Turns in one plane each, and the order they were made in; the first pair answered
turn V:
[  1.8  -2.2  -7.2 -32.4  -1.5  16.7  -9.2  31.6 -11.5 -27.0] -> [-26.6 -15.8 -12.3 -21.1 -16.4  -2.2   5.6  36.0 -11.7 -12.2]
[ 17.0  -7.5  -2.7  19.0 -21.4  17.9  18.7  22.2  -3.8  21.9] -> [ 26.5 -11.4   6.1  17.5 -25.0  19.1  20.2  10.7   2.8  11.0]
[ -1.5 -11.7  -3.8 -23.0  -7.9   5.8  -3.4  16.6  -2.6   7.8] -> [ -2.0 -18.4  -0.6 -19.6 -13.6  -0.2   3.6   7.9   1.0   4.1]
turn T:
[ 22.1   0.7  -7.4   4.9  13.6  13.7 -27.4 -14.4  13.9  -4.4] -> [ 12.5  -6.1   2.1 -22.9   2.8  -3.4 -17.8 -15.7   5.2 -28.5]
[  9.1   9.3 -11.5 -11.3  16.8 -18.9 -20.3 -16.5   3.3  -5.8] -> [ 16.5   9.5 -11.7  -1.2  19.6  -9.5 -20.7 -16.7   5.7  -2.6]
[-15.0  15.8  -9.3   8.8  -3.9  -4.3  -5.6  17.6 -18.8  23.9] -> [ 16.2  11.4   0.4  19.6 -13.4  26.2  -3.9  12.4 -11.1   5.5]
turn B:
[ -3.1   3.9   6.1 -17.5  13.8 -24.3 -14.1 -18.1   1.6 -20.5] -> [ -1.5  10.0   1.2 -20.7   5.6  -0.6  -7.4  15.8 -17.1 -29.6]
[ -3.5  -5.7 -11.6  17.2   4.6 -11.4   9.1   5.9   1.8  10.1] -> [ -4.0  -2.0 -12.3  12.6   9.2 -11.2   6.7   8.6  -1.2  11.2]
[ -2.4  -2.2  -4.1 -15.8  -8.1  -0.7   8.5  13.3 -10.3  -9.4] -> [ -0.7 -11.8   2.6  -6.2 -14.0  -8.7  10.5  -7.3   2.1  -8.9]
[-35.3 -16.5   3.2 -13.1 -32.1 -14.9  24.8  17.2 -22.1  -5.1] -> [-37.0 -21.4   7.7  -9.0 -21.7 -36.7  17.8 -10.9  -6.3   2.6]
turn F:
[ -2.3  -7.1   0.9  -6.3   7.5 -18.4  -6.9 -13.8   8.4  -9.8] -> [  5.9 -12.2   6.2  -3.5  -2.9  -6.1   0.6  -9.4   5.6 -22.8]
[  3.4   9.2   2.5  -7.4   6.6  -8.6  -7.9 -13.4 -12.7  14.7] -> [  3.2  -7.6   9.2   8.2 -17.0  -2.7   6.8 -18.0  -8.9   7.8]
[-24.6 -10.6   9.6 -23.7 -16.4 -28.7   9.2   7.5  -8.7 -20.1] -> [-18.3  -4.0  10.8 -31.7 -12.9 -19.8   3.9  15.4 -12.4 -26.6]

(two turns a pair)
[ 18.5  23.9  -8.7   5.9  18.1  20.0 -13.5  11.0   0.9  18.9] -> [ 14.0  19.2 -11.3  12.1  19.1  12.0 -14.0   2.3   6.1  27.4] -> B F
[ -9.2 -19.2  -3.5  24.3 -30.9  12.7  30.2  40.3 -12.1   5.5] -> [ 24.9 -24.9  19.0   8.4 -32.9  22.9  23.8  10.0  -1.4 -33.0] -> T V
[13.8  9.7 -1.0  0.9  4.3  3.0 -9.9 -2.4 -0.2  5.5] -> [ 10.7  -3.1   5.6   2.0 -10.0  -2.8   0.2 -11.6   5.5  -2.3] -> F T
[ 16.6   2.9   5.0   4.3  -9.2  26.5 -10.3  25.9  -2.4 -26.4] -> [-18.7  11.9 -12.1   6.9   9.4  -5.1 -17.4  34.8  -8.7  12.3] -> T T
[ -8.8   1.2  -9.3  -1.2  10.9 -16.4  -7.3  -4.6   2.7  11.0] -> [ 10.6  -7.5   3.3  -7.4  -1.6   1.8  -0.5 -12.1   3.8 -21.1] -> T T
[-12.2   3.1 -19.6   3.8  33.5   0.7  -4.0  -6.8 -15.3  14.1] -> [ -8.5 -21.5  -8.2  27.5   4.2   8.1  16.3 -22.7  -2.1   2.3] -> B B
[  3.5 -15.3  12.5 -19.7  -5.9  -2.7   5.8  -6.5  -4.8 -26.7] -> [-21.4 -10.0  -3.6 -11.3  -4.4 -10.1   8.2  17.5 -16.7  -2.8] -> V V
[-10.2   2.3   5.9  -4.7 -17.3   6.9  18.0  14.9  -4.7 -27.9] -> [-28.8  14.7  -5.8  -6.2  -0.4  -9.1   7.4  24.0  -7.6  -5.4] -> V T
[ 25.6  -0.9   5.5  16.0 -14.1  32.3   4.4  -1.4   5.3 -17.9] -> [-14.3  -6.7   9.5 -26.1 -17.2 -23.3  10.2  -8.1  -4.8 -23.7] -> T B
